One turn or mirror swaps these rows in pairs. Which row does each one swap with?
The rows were stretched afterwards, more along some directions than others.
k_787: [-1.19  0.54 -4.40  3.61  2.61 -1.67 -0.21 -1.67 -1.02  1.00 -2.12 -0.21
  1.34 -0.04  0.75 -0.26  0.55  0.75  3.66  1.83  0.17]
k_274: [-1.84 -2.22  2.19  1.77  3.33 -2.40 -1.36 -1.60  2.84  0.52  0.47  0.56
  2.52  0.29 -0.69 -1.03  2.63  0.85 -0.59  1.52  2.82]
k_757: [-0.84  0.40 -0.84 -1.03 -1.10  1.10  0.69 -4.11  0.32  1.62  0.03  0.86
  0.53  0.34  2.63  0.47  0.56  0.19 -0.89  0.95  0.63]
k_407: [ 3.23 -2.24 -0.56 -2.01  0.22 -1.01 -0.85  0.58 -2.27  4.26 -1.37 -0.64
  0.24  1.44 -1.72 -0.17 -0.53  3.21  0.90  2.24  1.29]
k_524: [-1.86 -0.38 -1.33 -0.23 -0.27 -1.20  0.72  1.52 -1.88  1.72 -1.09 -0.54
  0.12  0.69 -0.29 -0.11 -3.50  2.21  2.30  2.90 -0.99]
k_157: [ 2.24 -1.99 -4.35  0.50 -1.74 -1.07  1.61 -3.56  3.63  0.01  1.86 -0.06
  0.93  0.61 -1.03  1.07  0.80 -0.85 -1.12  0.73 -0.09]
k_46: [-1.75  1.27 -0.14  2.07  1.25 -0.76 -1.02 -3.79  1.44 -2.03  2.36  1.40
 -0.55 -0.61  1.85 -1.59  3.18 -0.57 -2.76 -2.43  0.40]
k_451: [ 0.64  2.23 -1.18  2.96  0.36 -0.61 -0.92 -1.49 -1.06 -1.36  3.85  2.10
 -0.91  0.64  1.56  0.26 -1.31  1.65  1.35 -0.73 -1.82]
k_874: [-0.51  0.33  1.08 -2.06 -2.08 -0.18  0.80  0.12  0.11 -0.48  4.47 -0.58
 -0.83 -1.15 -0.80 -0.75 -1.80  1.43  0.10 -0.56 -1.92]
k_271: [-0.31 -0.05  1.09 -2.43  1.14  0.03  1.90 -1.54 -0.31 -0.70  0.84  0.25
 -2.00 -0.39  0.76 -0.39 -0.17 -2.00  0.95 -3.68 -0.02]
k_985: [ 0.99  0.53 -2.19  1.20  0.27 -0.97  0.39  1.94 -2.00 -0.09 -2.14  1.42
 -0.67 -0.42  0.17  0.11  0.21  0.22  3.40 -1.34 -2.07]
k_99: [ 2.14 -0.51 -0.46 -0.21  0.40 -1.31 -0.33  3.10 -0.28  0.37  0.45  3.19
  0.57 -0.13 -0.93  1.60 -3.49  4.59  1.17  2.16 -1.71]
k_804: [-0.68  2.72 -1.78 -2.72 -0.56 -1.46 -0.03 -1.47  3.00  0.11 -0.06  1.27
  0.58 -1.48  0.11  0.69  0.38  3.38  1.64  1.13  0.59]
k_484: [-1.94 -1.65  2.43  0.35 -1.32  0.44 -0.89  0.33 -0.45 -1.35  1.85  1.82
 -0.74 -0.37  1.65  2.08  2.20 -2.06 -1.58  0.43  0.07]
k_424: [-0.25  0.82  1.97  0.63  2.43  0.23 -0.37  0.73 -1.50 -0.97  0.38  2.11
 -1.58  2.69  2.65  1.91 -0.84 -0.70 -0.20  0.81  0.81]
k_176: [-0.32  1.23  0.52  1.30 -1.53  0.09 -0.03 -0.17 -0.73 -2.32  3.06  0.84
 -0.91 -1.29 -0.03 -1.91  1.55 -0.47 -1.41 -2.30 -1.66]
k_466: [ 0.31 -1.77 -1.13  4.20  1.69  0.24  0.33  1.31  0.15 -0.51 -2.06  3.01
  1.97 -0.80 -1.19 -0.73 -1.29 -0.47  0.98 -0.48 -2.13]
k_148: [ 0.23  0.31 -1.38  1.75  2.85 -0.38  2.67 -0.06  1.32 -1.06 -2.77  2.98
  0.58  1.36  1.11  1.70 -2.17  1.54  1.06  2.55 -1.57]
k_807: [ 0.98 -0.64  1.11  3.14  2.17 -0.60  0.91 -0.89  1.88 -0.08 -0.45 -0.76
  1.57 -1.37 -2.17 -2.75  0.32 -0.57  0.06 -0.37 -0.43]
k_889: [ 2.83 -1.08 -0.58  1.72  2.43 -1.00  0.84  1.85  0.46  2.17 -1.87  2.61
  1.58  0.30 -2.09 -1.89 -1.10  3.31  0.64  1.92  0.05]
k_721: [-0.80 -0.62 -0.93 -1.40  4.28 -1.41  1.24 -1.97 -0.24 -0.33 -1.72  2.60
 -0.24  0.64  1.18  0.18 -1.59  3.09  3.54  0.49  0.08]
k_212: [-1.87 -2.09  1.18  0.90  1.12 -1.54  0.73  1.01  2.06  1.88  0.18  0.50
  3.25  1.28 -1.48 -0.48 -2.21  3.09  2.80  4.91  0.80]
k_368: [ 1.39 -0.79 -5.28  1.74 -0.96 -0.33  1.19 -4.35 -1.02 -0.69 -0.90 -0.44
 -0.48  1.89  2.36  2.39  1.26 -1.10  3.80  0.32 -0.29]
k_958: [ 0.17 -1.37  2.05 -0.54 -0.43  0.00  1.06  2.90 -3.30 -1.07 -2.58 -0.70
 -0.22  1.45 -1.08 -1.91 -3.77  0.14  2.15 -0.21 -1.65]
k_743: [ 3.07 -0.91 -5.30 -1.11  0.07 -0.34  1.57 -3.76 -0.10  0.16 -0.48 -0.18
 -0.75  1.11  0.81  1.76 -0.32  1.50  4.53 -1.23 -0.49]
k_292: [-0.53  1.61 -0.77 -2.09  1.23 -3.13  1.52 -3.99  1.43  0.18 -0.64 -2.42
  0.62 -0.32  0.13 -1.31 -0.44  3.93  1.07  1.69  0.05]
k_411: [ 3.64  1.97 -1.28  0.81  1.53  0.42  1.24  0.26 -0.76 -1.34 -1.38  1.42
 -1.05 -0.25  1.02  0.84 -1.44 -0.29  0.49 -0.04 -1.84]
k_197: [ 2.45 -1.02 -0.27  2.22  2.53 -1.75 -2.58 -2.33  0.51  1.37  0.18 -1.51
  0.41  0.60 -0.37  1.43  1.03  2.66  1.71  1.36 -0.05]
k_377: [-0.83  1.12  3.75 -2.50  1.81 -1.59 -0.15  2.74  0.74  0.87  0.69  2.11
 -0.21  0.90  0.23  0.86 -2.67  3.36 -2.98  2.99  0.78]
k_427: [ 0.01  1.51 -0.90  2.59 -1.91 -0.03  2.19  0.45 -0.33  0.37 -0.90  0.52
  0.32 -1.21 -0.21 -1.04 -0.94  1.10 -1.48  3.78  0.42]
k_549: [ 2.77 -0.41 -0.84  2.40  2.53 -0.06 -0.83  1.40 -1.59  0.31 -2.43 -1.57
 -0.34  0.38  0.36 -1.89 -1.88  1.74  0.09  0.49 -0.27]
k_216: [-2.86  0.38  3.53  1.89  2.43 -2.33  1.27 -1.89  2.70 -1.20  1.22 -0.12
  1.70 -1.48 -0.87 -1.45  1.05  0.84 -0.78  2.59  0.10]
k_836: [ 0.97 -0.10 -1.01  0.25  2.54 -0.93  0.62 -2.96  1.23  2.06 -2.64 -0.15
  1.11  0.42  0.02 -2.88 -0.83  3.79  1.77  2.85 -0.07]
k_903: [ 0.16  0.77 -5.04  3.09 -0.03 -1.91 -0.20 -1.35 -1.12  1.75 -2.89 -2.14
  0.27 -1.24  0.09 -2.50 -0.20  0.51  0.18  2.28 -0.37]
k_222: [ 0.88  2.11 -5.27 -2.68  0.88 -1.30  0.96 -0.54  0.16  1.96 -2.64 -0.23
 -0.41  0.40  0.11 -1.70 -1.58  4.26  4.28  0.44 -1.61]
k_206: [ 1.38  1.37  1.87  0.31  0.96  0.13  2.18  0.50 -0.80  0.70  1.88  0.24
 -1.46  0.00 -0.88 -1.73 -1.87 -0.15  0.37  1.33  0.32]
k_680: [ 0.83 -0.42  2.22 -0.73 -0.83  0.66 -0.52 -2.37  2.12  0.56  1.69 -1.12
  1.72 -0.77  0.69  0.39  2.68  1.01 -1.07  1.65  1.69]
k_449: [ 2.30 -1.01 -4.45 -1.70 -1.54 -1.01  0.93  0.69  0.54  1.69 -0.05  1.04
  0.41  0.17 -0.80  2.10 -2.33  4.69  2.92  1.11 -2.11]
k_540: [-1.58 -2.55  0.44 -0.45  3.03  0.07  1.00  0.03  1.35  1.13 -2.32  1.19
  1.69  2.01  0.66  1.54 -1.24  2.10  2.66  2.36  0.82]
k_539: [-1.46 -0.55  1.82 -2.01 -3.66  0.45  2.79  1.35 -2.61 -0.14  1.21 -0.03
  0.45 -0.40 -0.76 -1.00 -1.59  0.34 -0.27 -0.45  0.19]
k_75: [ 1.17 -0.46 -0.42  2.29  0.16  1.30 -0.83 -1.71  2.34 -3.05  3.39  1.67
  0.55 -1.01  1.12  0.61  0.58 -1.73 -3.61  0.32 -0.01]
k_518: [-1.71 -0.46  2.62 -1.79  1.62  0.35  0.49 -2.19  0.23 -0.40  0.62  1.10
  0.28  0.40  1.33  0.02  1.75 -2.27 -4.55 -0.87  1.13]
k_7: [-3.31  0.48  2.34  0.98 -0.36 -1.03  1.74  1.37  0.25 -0.46  0.08  1.20
 -0.17 -0.82 -1.16 -0.24  1.47 -0.12 -0.82  1.73 -0.54]
k_256: [-0.22 -0.62  1.80 -1.39 -0.15 -0.67  0.93 -0.02  2.53  1.07  3.06 -0.61
 -0.18 -0.46 -2.13 -0.33 -1.89  1.19  0.36  1.72 -0.78]
k_138: [ 1.23  2.58 -0.67 -1.87  1.44 -1.52  0.45 -2.61  0.18 -0.24  0.52 -1.07
 -2.39 -1.86  0.32  1.12 -0.05 -1.50  0.36 -0.21 -1.01]
k_361: [-2.94  0.92  5.15 -1.17  2.25 -2.33 -1.48  1.76 -0.35 -0.66  1.10  0.19
  0.03 -1.40  0.14 -0.47  1.01  1.97 -2.62  2.11  1.23]
k_816: [-1.54  0.85 -2.35  2.54 -2.40  1.43  3.62  0.21  1.14 -2.07 -0.93  2.10
  2.28  1.06  0.92 -0.21 -1.61  0.86  0.40  2.18 -2.10]
k_362: [-0.08  1.25 -0.66  0.64  0.34  0.83 -0.80  0.39 -0.25  1.11  2.94  1.54
 -0.22 -0.98 -0.23 -2.56 -1.06  1.52 -0.84  0.93  1.36]
k_170: [-2.47 -0.20  0.30 -3.46 -0.37 -1.27  0.11 -0.82  2.04  1.84  0.72  1.78
  1.55 -0.67  0.01  0.59 -0.36  3.33 -1.23  2.51  0.67]
k_79: [-0.62 -1.16 -0.95 -0.12  4.26 -2.38 -2.42 -2.40  0.30  1.57 -0.82 -0.04
 -1.61 -0.10  1.43  1.10  0.85  2.40  2.65 -0.20  1.02]

k_377 pairs with k_212
k_407 pairs with k_362
k_79 pairs with k_484
k_958 pairs with k_804
k_256 pairs with k_99
k_889 pairs with k_206
k_271 pairs with k_985
k_449 pairs with k_874
k_216 pairs with k_148

